(in the rows, 128 means zero)
Each path below is one point turned by a fixed rotation once a step. After each direction that follows a path, write how fast that rotation turns it, in degrees per step (0 if it stays still).
Each turn is a multiple of 5 degrees from 10 to 175, or 0.
Each row of a path follows its step; steps can be skipped.
Rotation 1:
step 1: [131 122 127 126 125 127 139 122 131 129 131 126 132 135 121 124 129 127
 124 127 126 133 135 126 126 121 118 123 126 120 129 128 124 125 130 116
 125 141 123 140 129 119 133 132 132 121 125 133 127 132 131 127 136 132
 125 128 132 135 130 135 130 128 122 114 131 138 127 137 119 121 128 129
 126 136 130 128 128 127]
step 3: [129 126 134 131 131 128 126 134 136 127 133 122 132 134 128 130 115 133
 119 128 136 121 126 122 118 122 133 124 131 126 127 133 129 131 126 125
 122 135 125 137 126 125 125 132 125 118 128 129 135 132 122 126 137 131
 125 123 129 129 127 129 135 126 118 121 133 127 133 128 121 120 130 121
 130 134 142 138 126 133]
step 4: [138 129 130 120 130 137 135 137 134 130 132 126 131 130 120 130 120 136
 127 132 131 124 124 127 125 124 119 120 132 129 132 127 139 113 134 118
 128 127 120 137 132 126 127 132 117 130 134 129 131 134 133 131 134 123
 127 127 123 127 134 135 132 127 125 120 130 128 127 136 123 128 129 122
 127 121 126 131 129 130]
step 5: [128 133 126 124 121 126 127 131 130 130 127 118 120 131 122 133 126 120
 121 126 132 121 121 123 130 129 121 126 119 132 133 131 126 117 135 126
 127 134 119 128 124 121 128 139 126 126 134 130 138 137 124 125 133 127
 131 119 128 127 125 121 134 126 121 114 130 134 117 122 125 128 125 123
 126 131 131 134 135 132]
step 9: [127 130 131 127 125 126 124 134 130 119 125 116 127 123 110 136 134 132
 130 123 130 129 126 134 125 121 125 129 125 128 127 127 133 113 128 126
 138 123 126 120 124 130 137 139 126 130 123 126 131 119 122 125 134 125
 140 127 132 132 133 129 135 129 126 123 132 123 123 126 124 128 136 123
 126 123 123 124 129 131]
step 11: [124 121 136 139 126 132 129 138 131 114 132 124 127 124 130 131 122 131
 129 121 127 126 127 141 128 119 126 130 125 118 132 116 130 125 124 129
 127 119 122 120 134 124 132 139 125 136 127 127 124 124 125 128 123 124
 135 132 131 124 123 135 129 135 126 125 127 137 126 134 122 132 129 131
 123 124 129 132 124 128]
step 13: [127 123 136 130 123 140 128 129 130 124 129 125 126 130 122 116 128 128
 136 129 132 136 136 130 118 121 123 127 124 123 135 122 140 124 134 122
 131 132 126 114 127 128 133 132 127 132 121 132 123 122 127 124 136 137
 126 129 129 123 132 136 129 128 130 129 127 138 119 135 119 126 126 126
 131 132 128 127 123 122]
step 14: [125 125 138 130 117 125 131 127 130 124 121 125 125 120 119 130 129 131
 134 122 132 126 119 131 134 134 119 135 124 126 128 132 125 126 137 135
 124 130 125 120 131 121 123 138 124 130 122 134 124 120 122 124 135 131
 125 125 132 119 123 133 138 128 131 126 129 133 134 134 118 129 133 131
 130 136 134 134 125 125]
Speeds:
[128 128 128 126 127 127 128 128 127 130 128 126 128 130 129 128 127 131
 126 127 125 127 129 130 129 126 126 128 126 129 129 128 127 127 129 128
 129 127 128 129 130 127 128 128 126 126 127 130 127 128 130 128 125 127
 129 127 127 131 128 127 127 129 128 128 129 129 126 129 129 128 129 130
 128 127 129 127 129 127]  100
[129 124 127 126 124 127 127 128 126 126 130 128 129 128 127 127 129 126
 127 129 128 127 127 127 128 128 128 127 128 129 127 127 128 130 127 128
 128 128 128 130 127 127 127 129 128 127 128 127 129 127 129 128 130 130
 128 126 127 128 127 125 128 129 125 130 127 129 129 128 130 130 128 128
 129 128 129 127 128 127]  155
Rotation 2:
step 0: [130 125 132 135 124 125 132 134 121 126 136 127 131 134 142 134 133 134
 127 130 126 124 133 125 126 128 126 127 135 137 133 131 124 120 126 130
 124 134 129 124 122 133 129 128 123 127 117 120 122 131 124 128 122 115
 129 125 127 127 118 128 125 133 130 123 134 125 112 133 137 126 123 128
 135 128 134 132 121 126]
step 2: [135 119 122 130 127 130 132 125 136 125 120 126 127 125 125 124 133 136
 129 125 135 118 123 137 132 131 119 127 137 131 137 130 127 130 133 132
 128 131 127 134 121 132 136 135 126 134 123 133 114 127 130 126 122 126
 135 124 132 125 129 126 123 128 121 126 134 140 122 132 134 131 126 132
 129 127 132 136 135 134]
step 8: [129 128 135 119 118 127 131 137 130 115 127 133 132 131 127 125 131 130
 131 128 125 130 137 125 136 126 128 127 126 132 133 134 123 124 129 126
 118 130 129 120 134 126 129 124 126 123 135 132 136 129 131 128 128 128
 115 137 125 126 131 134 114 137 133 124 122 131 114 127 126 129 129 136
 132 120 125 126 127 123]
step 9: [129 127 116 124 132 127 118 135 127 120 125 126 132 130 126 124 123 120
 144 132 129 134 126 129 136 129 121 123 128 127 131 121 122 126 132 132
 125 125 119 127 122 123 118 126 133 139 133 121 136 123 127 124 133 124
 121 135 127 138 127 127 136 133 133 132 133 128 131 129 129 124 131 135
 136 135 127 127 128 124]
step 10: [132 124 125 128 120 135 126 124 130 121 122 130 127 111 120 120 124 129
 131 128 118 130 122 131 127 127 118 130 126 128 128 127 126 128 124 127
 128 125 130 127 123 129 124 127 129 124 127 122 134 119 123 136 122 125
 123 139 129 133 132 134 119 137 125 127 131 136 129 128 124 135 129 122
 116 122 135 137 134 124]
step 13: [130 137 131 127 128 126 133 127 126 126 129 123 132 118 116 127 137 125
 129 138 128 137 136 119 128 130 127 127 127 123 123 135 125 129 122 141
 131 128 134 133 129 124 134 142 130 127 133 129 127 133 125 137 130 126
 124 121 137 138 123 124 126 128 126 132 119 132 131 134 127 132 130 124
 123 130 131 133 137 132]
step 18: [128 128 127 125 120 123 128 116 131 123 134 125 127 132 134 120 125 129
 130 126 120 121 128 122 123 134 120 119 134 128 122 121 126 130 131 127
 132 130 132 122 128 136 133 124 130 134 126 125 115 132 120 132 122 119
 135 123 127 123 127 118 130 129 128 125 135 140 126 122 127 127 133 125
 117 127 133 135 123 126]
step 19: [132 130 132 132 121 130 130 124 136 129 123 129 132 138 130 123 131 132
 134 122 138 131 130 128 125 132 132 133 135 130 122 124 137 119 123 122
 137 126 125 122 136 122 128 123 133 128 122 124 123 129 123 116 130 125
 136 123 134 128 130 123 113 123 128 127 134 127 120 125 131 129 124 120
 134 126 120 125 136 124]
Speeds:
[129 126 128 129 127 127 131 128 127 127 128 129 129 129 128 128 127 127
 124 128 129 130 129 128 125 127 128 127 128 126 127 129 129 128 129 128
 126 129 126 127 128 126 126 128 126 126 127 127 129 129 129 127 130 125
 129 129 128 127 130 129 127 127 128 126 126 127 127 128 130 128 127 129
 128 129 127 128 127 128]  90
[128 131 130 128 126 128 128 129 126 127 126 128 129 129 128 128 127 128
 129 125 127 129 126 128 128 127 129 129 127 130 128 127 128 129 129 127
 127 128 125 127 127 127 128 128 127 130 130 129 130 127 129 129 129 130
 127 130 130 129 129 128 127 129 128 126 129 129 129 129 127 128 128 130
 127 129 130 128 129 131]  20
[128 128 127 127 127 126 127 129 129 129 129 129 126 126 126 129 128 128
 128 130 129 126 125 128 126 127 127 129 129 128 129 127 128 127 127 130
 128 126 126 126 128 127 127 127 126 129 130 128 127 127 128 127 128 129
 129 126 126 128 128 128 127 129 130 129 129 126 131 126 127 128 126 128
 130 130 128 127 126 128]  135
[129 129 127 128 129 129 129 127 129 130 128 129 127 128 127 130 129 129
 130 126 130 129 126 129 126 130 128 127 124 129 130 127 127 129 131 128
 129 128 130 128 127 127 127 127 127 128 127 126 128 127 129 126 127 126
 128 128 128 128 131 128 129 128 128 128 128 129 129 130 129 130 128 130
 127 128 130 127 128 127]  140
